One hidden turn or mirror swaps the rows below in pairs. Which row is each named row swapped with?
The rows were stretched afterwards, more along some directions than others.
Babul: [ 26  23   4   2   8 -12   1   9 -16  22   9 -12   2 -10  -6  15  -5  39]
gib: [-12  28  15  21  22  14  -3  -5 -13  14   1 -19  11 -21 -36   6   7 -19]
zugum: [  8  14  13  10  -9 -13  -2  27  13  22   5 -28  -3  -1  16  -1  29  -7]
ritik: [ 17  11  -3  17  -5   8 -18  39   9  -6 -32   8  -1   2   0 -12   3   5]
Kitag: [-18 -14  17  23  15  14   8  33   1  11 -13 -17   0 -11   2   0   2  14]
konuz: [ 17  24  -2 -31  -2   0 -33  13   4  17  -1   5  13 -12   2  13  -4  -6]
bune: [ 25 -14  15  -9  18  -1   3  14   9   7   0 -11  -9   2  -9  20 -25  50]
funek: [ 12   3  -1   4   3 -32 -11  39   2  -6  -2 -18  -4  33  17  -5  10  31]
Fev: [  2  19  -4 -39  -5  -7 -30   8   3  28  14  -2  23 -20   2  21   3 -10]
mufa: [ 16  34   7  31  10  19   7   2  -7   3   8 -15  15 -17 -18  15  13  -9]
mor: [ 22  13   3   5 -19 -32 -35  42  17 -17   7 -19 -15  12   1 -11  27   9]
Gugug: [-14   0   8 -12  12  -2   0   6 -11  36  10 -25  23 -24  -4  20   6  -9]
Zule: [ 20  -8  13  -9  18  -4   6   8   4   3   6  -8 -10  10 -11  14 -27  48]
Bubed: [-14  -8   7  -8  15   4   6   9  -1  37  -3 -17  19 -28   7  16   1  -3]
Nunus: [ 36  30   7  10  15 -18   3  13 -20  14  -2  -8  -3   0  -9   4  -8  42]
Babag: [ 24  18  12   1   9 -13   5  10 -16  23   8 -12   0 -13  -8  10  -4  27]
Tos: [ -1  13  24 -12  -5  -2  -8  41  -1  20 -19 -11  13  -4  20   4  16   1]
Roga: [  8  17  -4 -26  -5   5 -32  14   5  16  -4   8  20 -19   1  13  -5 -14]
pab: [  4  29  11  31  13  17   3   0  -9   6   8 -15  11 -20 -26  10  14 -19]
vak: [  0  16  18  15  36 -17  10   8 -24  18 -17 -17   5  13   3  13  -6  26]
bifak: [  6  19   2 -36  -1  -5 -27  10   6  28  19  -7  27 -17   2  24   3  -8]
gem: [ -8  13  11  -4   4   4  -1  18   7  -2  -9 -15   1  20  10   8  -3  27]
sudo: [-14 -12  17  14   2   7  -3  45   9  -8 -23  -3  -2  10  10  -5  -1  21]
fur: [ 11   0  12  -8  18  14   1  26   4  20 -12 -17  -7 -14 -14   1 -11  40]
Ked: [  6   5   4  12   5 -34 -11  41   6  -5  -3 -23  -5  33  15  -9  17  33]
Rel: [ -1   0  -2   9   8 -33 -11  30  -2  -2 -11 -13  -8  23   9  -8   7  34]
Bem: [ 29  16  10  18  -8 -35 -37  24   0 -20 -21 -17 -26  -2 -19 -13  23 -12]
Banel: [ 15  21  15  23  20 -11 -11  -4 -19   6 -35 -14  -7 -13 -36   5   6 -12]
keduk: [  0  12  16  14  33 -17  14   9 -21  14 -19 -14   6  20   6  10  -6  28]
kav: [ 27  15   8  15 -14 -24 -36  27   7 -17 -13 -20 -31  -8 -20 -14  25  -9]
Puz: [  9   4  -6  30  -3  15  -6  27  15  -7 -26  -6 -11  -1  -6 -11   4  16]
Gike: [ 17  17  17   7  19 -18 -14  13 -17  23 -40  -6   3  -8 -16   5   7  -3]
pura: [  6 -10  15 -21   1 -17 -11  27  15   6  16  -5   5  26   8  16  -9  36]
nuge: [-18   2   9 -14  11   4   0  14  -2  42  10 -21  31 -22   6  19   9  -5]
godo: [ 16  12  18   6  11 -13 -24  35  -6 -13 -10   4   7  21 -18   4   6  13]
Fero: [ 19 -17  10 -15   5 -13  -1   9   8   6   8   1  -1  13  -4  25 -26  43]
Betat: [ -1   7   9  -4 -12 -10   1  18   7  26  13 -20   5  -5  16  10  18  -5]
Mitug: [-21 -13  15  19  13  13  11  28  -4  15 -14 -15   7 -12   2   1   3  10]
roku: [ -7 -12  11 -24  -8 -24 -19  33  14  10   6  -5   0  28  13   6   3  20]
Mado: [ -7  22  22   9  27  -3  14  -1 -23  22 -19 -13  15  -3   2  21  -5   7]
Gal: [ 14  27  10  32  12  15   3  -1 -10   3   4 -12  15 -25 -21  12   9 -17]
nepe: [ 38  35  10  14  26 -15  11  14 -12  14 -17 -27 -16   7  -4  -2  -2  48]
meto: [ 17  11  17  11  13 -20 -27  30 -10 -16 -12   7   6  19 -19   0   2  10]
vabi: [ 18   5   4  -5  -6 -14   0   9  -7  21  13  -3   7 -10  -3  21  -6  25]
doluz: [ 21   7   0   4 -18 -29 -33  39  20 -19  -1 -18 -22   8   0 -11  25   5]
faki: [ 19  15  18  15  11 -17 -23  38  -3 -14 -10   3   0  24 -13  -5  12   8]
lozu: [  7  13  13  -2  -6 -12   0  16   0  25  23 -18  12  -8   5  16  12   9]
nalep: [ 21 -10  18  -3  24   8   8   7   4   8  -3 -12  -9 -10 -23  14 -27  39]
zun: [-12  -6  12 -23  -5 -20 -26  36  14  18   7  -8   3  24   7   3   9  15]
vekub: [ 28  21  21  25   9 -20 -19  55   4 -16 -25  -5  -8  25   3 -22  19   3]

Gike swaps with Puz
keduk swaps with Mitug
funek swaps with Gugug
pura swaps with lozu

One hidden turn or mirror swaps the rows below in pairs. Which row is each named row swapped with?
The rows were stretched afterwards, more along some directions than others.
nafek: [ 16  17 -30  38  10  -4  38   6   4  11 -17  -8  13  58   8  25]
vedek: [ 11 -18   7  16  18  -7 -12  17  14 -28  37  -7  11  26   3   6]
Bab: [-23 -22   7   5  -4  -6   9  18  10  -7   4 -12  13  38  12  22]
mudu: [ -4  27 -36  15   7  14  31   2   2   6 -15 -12  13  29 -10  16]
rik: [ -2   1  21  27   3   2  27 -15 -34  -6   0 -12  20  29  21  24]
rav: [ 14  -7 -23  34  -4   6 -10 -14   6  -3   3 -16  -1  41   9  -6]
zode: [-16   1  -3  22   2   5  30  -9 -28 -27   6 -14  14  28  15  24]
Pud: [ -4  14 -18  15   2 -18  41  20  20 -12  -3 -21   4  49   5  17]
bovu: [-23  -3  16   0  13   1  -4   4   2   8  -5  13   1  14  11  19]
Dit: [ 29  34   5   1  23   8  14  -6 -16  12   1   8  13   5 -15  23]
gedak: [ 13   8  -4  34  14   7  29   8   5   3   0 -12  12  70  14  36]
Dase: [ 46  11 -27  28  -2   1  22   3  11 -23  16 -23  22  41  12  11]
timo: [  5   7  -4   5  12  -1  21  24  13  16   1 -23  15  30  21  17]
fase: [  3  -6  -5   0  -6 -16  16  20  -9  -8  -8  -9  -9   4  10  15]
mava: [ 18  19   2   8   0   0   7  10  15 -16  20 -12  40  40  13  10]
vos: [ 12  -2 -23  56   4   7  18 -14  -6 -17   7 -37   0  59  23   2]
piv: [  3  -6  -4  -4  11 -11   3  17  -6  19 -15   0  12  15  18  10]
zifup: [ -3   0  -4  31  29  -3   6   0  -6 -18  27  -4   8  24 -11  13]
sigi: [ 18  12 -15  42   3  -1  27   0 -10  16 -15  13  11  49  19  26]
Vaze: [  9   8  -4  -8   7  17 -10   6  38   6  -4  11  21  32   3  -5]
lupil: [ 22  20   4  -5  25  -4  17  20  -5   0  10  -2  21   3 -18  30]
kudef: [ 20 -11  35   8  17   4 -17   3  14 -13  27  -7  12  19  11  11]
mevu: [ 8 28 -3 13 10 -1 12  4  0 13  3  5 41 40  0 36]
rukan: [ 31  25  -8   5  -5  28  18 -13   5  -8  10 -27   0  11   7   2]
Bovev: [  3  -2 -18  10   5   5  40   1   1 -14   8 -54  12  32   8   9]
Tebag: [ 36  17  11   1  -2 -12  27  20  16 -21  30 -25  -2  15   6  39]
tati: [ 24   5 -23   6 -11 -11  -4  32  29  -1   5   4   4  19   6   8]
kenop: [  7  22 -20  36   1  20  25  -9  -3 -20  16 -18  31  52   6  18]
rimat: [ 25   0  13  19   2  12   2  -2   5 -20  28  -5   5  26  -1  37]
Peve: [ 22  -4   1  -2 -16   8  -2  14  28 -14   8  -5  18  48  24   7]
sufo: [ 20   2   1  20  18  17  -6 -16 -20   3  13  10  28  13   0   6]
Zare: [  0 -18 -17  28 -10   0  -9  17  32 -25  18 -21   1  51  26  -5]
buni: [ 29  16 -15  -2 -10  -4   6  17  35  -5  -1   5  16  34   5   3]
naz: [-10  -9  -8  12  -3   2   3  -6 -14 -28  13  -6  19  13  18   6]

rik swaps with kudef
Dit swaps with piv
Bab swaps with rimat
Pud swaps with Dase

One hidden turn or mirror swaps the rows below in pairs. Which row is each named row swapped with?
The rows were stretched afterwards, more along some directions than others.
duvi: [  5 -21   3  30   2  12   6  19 -15 -37  19 -28   5  13 -25   2]
Mib: [-11 -28   3   0 -13  12  15   1  41  -9 -18   2  -1  16 -23  -6]
dugad: [  9 -35  14  -3 -17  11   4   7  -1 -24 -26 -14 -13   9 -20 -16]
Kam: [  4 -10  -9  37 -12  18  11  -7 -10 -15 -16   0   3  13 -17  -9]
tedo: [ -3 -23  31  22   8  14  21  15  12 -24  25  -4  -4  15 -28 -12]
gur: [-21 -29 -10  -7   2   9  14  31  11   0 -13   5   4  36 -17  24]
sazi: [ -2 -29  -7  27 -26 -12  26   1   8 -27 -12  -1   9  -6  -9   6]
nul: [ 18  -8  34  28  15   9  29   4  18 -38  18  10  -5   5 -23 -27]
Gosod: [ 21  -3  26   6  13   2  17   5  -2 -22   5  20  -7  38 -27 -26]
gupa: [ -1 -29  24 -11   0 -25  28  14   7 -19  11  13   5  21 -23   7]
tede: [ 12   6   6  34  10 -13  19   5  -2 -35  23   1  23   7 -32   6]
sagol: [-19 -36  -5  -3 -12  17  10   0  29   5 -17   1  -1  13 -24   5]
feni: [-24  -9   8  16   5  13  10 -27  17   1   8  -6   0  17 -39  14]
suri: [  2 -30  23  -4   5  -3   3   7  -4 -26  14  13   2   6 -13 -19]
kis: [ -3  -8 -16  12 -16   5   7   1  30 -11 -31   9   0  16  -5 -10]
bepe: [ 25   1   6   2  -1   5 -15 -19 -14 -21 -12   4  14 -11   3 -18]
gotog: [-10 -10  23  37   7   9  29   9  11 -31  28  -7   3  17 -23  -6]
vepid: [-15 -22   0 -14 -12  16 -13  23 -11  -7 -24 -15  -7  19  -7   3]
pavub: [-21 -12  20  34  -4  16  14 -11  17 -16  13 -14   2  -8 -35   2]
Miti: [ 12  15 -15  34  -5   2   2   1  -6 -32 -19   1 -11  13  -2 -24]
runu: [  4  -4  -6  13   1   0  18  -7 -13  -7  -7   5  24  22 -10  18]
kas: [-11 -22  -4 -17  -9  15 -17  16 -19   0 -23  -8 -12  17  -7  -4]
tefab: [  1 -37  11  -4 -15   4  11   7  -4 -25 -34 -19 -11   5 -16  -3]
zagep: [ -4 -15  -7  28  19   3  44  16  21 -18   8  17   7  37 -28  16]
Bufa: [ 16   7  10  10   1   2 -14 -28 -15 -25  -2  -6  11  -9  -5 -14]
beluz: [ -3   7  10  24  21  -9  28 -10 -22 -22  -1   5  12  24 -27  26]
dedi: [ 25 -42   8 -14  -9   9  -4  21 -11 -18  -9  -2  13  -9  -8 -13]
Repi: [  0   1  22  28 -17  11   3 -24  28 -27   3  -5  -5  -8  -9 -38]
mik: [-16 -18  -2  16  19   4  42  12  14 -11   3  14  17  36 -25  31]
pez: [  4 -10  -2  32   3   3   5  17 -16 -36  18 -18  16   9 -28  12]
nusab: [-16 -17 -12  53 -11   2  12  -6  -2 -35   9  -7  12  -7 -16   3]
Nipam: [ -9 -11  33  -7   3 -15  12  -1 -10  -8 -15  -3   9  -9 -25  -3]
vuke: [  7 -13  16  14 -12  11  -2 -12  18 -19   2   3  -1  -6   0 -38]
derip: [ -4 -40  31  -3  -1  13  16  18  16  -9   7   2   1   5 -39  -1]
Zamo: [ 12 -25   0  38  14  20  37  10  10 -31   8   1  -5  28 -23  -5]
renu: [ 16   3  13  48  12   0  38  -4  16 -33  10  20  10   2 -28  -8]
zovu: [ 22 -18  12   2 -13   1  14  14  19 -28  -2  -5  -3  30 -21 -28]
tebi: [  0 -19   4  26   1   8   7  26  -9 -36  20 -25   9  14 -32   7]
lagof: [-15  -4   7  55  -1   5  24   8  19 -33  33 -15   6  15 -27  -6]
Nunog: [  9  23  -7  24  -8   0  -2  -6   4 -30 -25   2  -5  12   2 -23]
zak: [ 29 -12  10  -6  -3   6 -17  -3 -15 -24  -8   2  11  -8  -2 -20]
ponab: [-17 -14  33  -2   0  -9   9  -3  -7  -9 -16 -13   9 -10 -27   2]
kif: [ 17 -26  19  30   3  -8  39  37  -7 -44 -11  -9   2   1 -19 -21]
Bap: [ -1   6  12  52  -8  10  12 -23  22 -29   7  -4   2 -11 -17 -23]
gik: [ 18 -18  24  33  10  -8  39  30  -7 -47  -8  -5   2   4 -19 -20]
Did: [-12   1  13  10  21 -16  31  -7 -19 -21  -8   0   8  23 -27  33]

Gosod swaps with Kam
dugad swaps with beluz
runu swaps with zovu
pez swaps with zak
sagol swaps with zagep

One hidden turn or mirror swaps the rows below in pairs. Which row is each named row swapped with?
The rows were stretched afterwards, more along some directions than others.
guk: [  0  45  11  -9  11  34  34  58  13 -24 -49 -21  31  -6   0 -21  -2]
Difu: [ -2   2  22  11  38   3  -4  13   1 -34   5   0   1  13 -15  -3   0]
siga: [-10  20  14 -10   6  11  28   5   3 -29 -43  -1   2  -4 -12 -16   1]
Gaz: [  2  24  27 -30  -6  29  31  43  -5 -16 -37 -25  17   3   8 -24  19]
Fuzav: [  6  20  19  -1  35  11  25  44 -22 -26  13  -3   6  -3   3 -14   0]
rer: [ 10  18   0  21   0   2  29  28  -7  -6 -12   3   2  -4   7 -16 -17]
Vas: [ 16  24  30 -16  -1   7  18  32 -11 -18   0 -16   9   4  26   5  -5]
tenal: [ 25   6  13  25 -18  10   7  18  -9   4 -19 -18   6   2  18  -2  -7]
sog: [-13  13  30   3  19   6  23  10   9 -21 -14 -13  12  14 -11 -10  -7]
ladu: [ -8  -6   8  15  16  32  19  17  15  -1   3   0   6   0 -10  -7 -10]
Figug: [ 11  20  -1   1  18  10  -4  23  -9  -7 -36 -15   7 -14 -13   6  -8]
kilaf: [ 14  28  24  -4   0  30  23  40  21 -16 -47 -37  16  -9  -1 -14  -6]
lopip: [ 14   6  -4   6 -11   0   2  27  17   1 -34 -17   1  -7   0   6 -10]
zesi: [ 12  40  24  -4  11  43  22  39  19 -30 -38 -25  -4  -9   0   0   0]
zoze: [ 24  32   6  15  34   2   2  19 -27 -27  -7  -8  29   5  23   2  -9]
mutu: [  7  10  16 -32   8 -19  16  22 -22 -44 -16  -5  20  16  10 -26  14]
Miz: [  9  18  24  -7  -8 -15  17  33 -16 -36 -27  -3  16  20  16 -25   6]
gat: [  0  26  18   6  40   9  10  23 -22 -34   0   1  25   1  -7 -17   9]
vere: [ 10  29  28  -1  15 -29   2   4 -13 -50 -13 -14  19   9  23 -11 -19]
baf: [  2  44  22  16   6  24  17  26  18 -20 -45 -17   5 -22  -6  -5  -3]
sem: [  2  30  12   4  31   6  17  30 -10 -27 -31 -18  24   2  -7 -13 -15]
zelo: [ 24 -11  27   8   6  -9  15  24 -17 -30   3   5  13   6   8 -19  -3]
lar: [ 30  20  32 -14  -2   7  13  49 -12 -12 -25 -31   4  11  27  -3   5]
vik: [ 15  24  41 -29  10   8  22  23  -8 -37 -33  -7   5  -2  -6 -15  17]
sizel: [ 16   3   3  14  24  18 -11  18  -1 -10 -17   5  17  -7 -22   0   3]
buton: [ 36  31   6  -7  -8  13  10  66 -21 -17 -34 -23  24   4  22 -13   4]
filiz: [ 24  33  -4  15  -3  36  33  32  19 -20 -21 -19  17  -6  23  -6 -24]
reson: [ -3  44  33 -11  13  12  13   8  -3 -29 -43  -3   6  -7 -11   4   5]
tubo: [ 11  46  24   9   9   3  22   9  -1 -38 -40 -12  14  -3  25  -4 -10]
nira: [ 24 -20  11   7  -9  11  10  31  14 -13   5  -3  12   3  15 -17  -4]
nev: [  5   8  14   1  21 -17  22  -3 -27 -30   7  19  -2   0   0 -18   5]
dizu: [ -7  45  25   1   0  18  42  25  24 -33 -70 -24   8 -10  -4 -19 -16]
Mel: [ 29  46  27  -7  -5  34  44  49 -17 -13 -21 -19   6  -9  22   8  -8]
Vufit: [ 11   4  13  10  25  18   9  18  -1   4  -1   5  -1   2 -22  14  -1]
Rul: [ 12   1  16  13  -7  -7   2  22  23 -39 -12  10   8   2   1 -16 -22]
Tutir: [  4  26  26   0   3  22  41  43  14 -30 -25 -10  -7 -18   5 -23  -2]
nezo: [  8  30   9   6  32 -10   1  -3 -41 -26  -5  -2  19  -6  15  -8  -9]
Nulev: [  5  28  32 -14   1  21  13  30   8 -20 -38 -27   5 -17   6  -9  -4]
Peral: [ 29  44  14 -14   2  24  17  55  -5 -37 -15 -11  20  -5  19  -5 -15]
mumab: [-16  17  28   5  14 -23   0  23  17 -34 -46  -9  20   2 -12 -22  -8]
nopa: [ 16  -1  26 -10   8  11  30  36 -13 -19   2  -7   9  30  21 -17  11]
pipu: [-17  30  20 -12  33 -23   0  -6  -5 -32 -28 -12  12  11 -15  -9   3]
Vuva: [ 15  34   8  28   1  31  22  37   9  -9 -38  -3   8  -5   7  -3 -11]
Zasu: [ 10  45  -2  17   0  37  34  10   2  -7 -38 -11   4 -25  17  -3 -17]
migo: [ 31  35  23 -15  -1  19  27  35 -49 -22  -9 -23  26  12  36 -15  13]
Tozu: [ 21  51  34 -17  29  -5   9  42 -51 -51 -24  -8  32  10  23 -21  11]
ledo: [ 30  45   5  -8  13  19  27  33 -30 -11 -16 -11   1 -23  13   1   2]
sufol: [ -2 -13  12  11   1   5  -7  23  10  12 -19 -15   6   3 -12  -4   0]
susi: [  2  27  -3  -1  11  23  18  18  27 -14 -48 -21  11  -8 -13 -15   0]
rasi: [ 26  57  23 -32   4   3  41  53 -45 -44 -30 -17  21  -6  32 -37   6]

pipu swaps with susi
dizu swaps with sem
lopip swaps with mutu
zesi swaps with Difu
Tozu swaps with Vuva
Gaz swaps with sufol

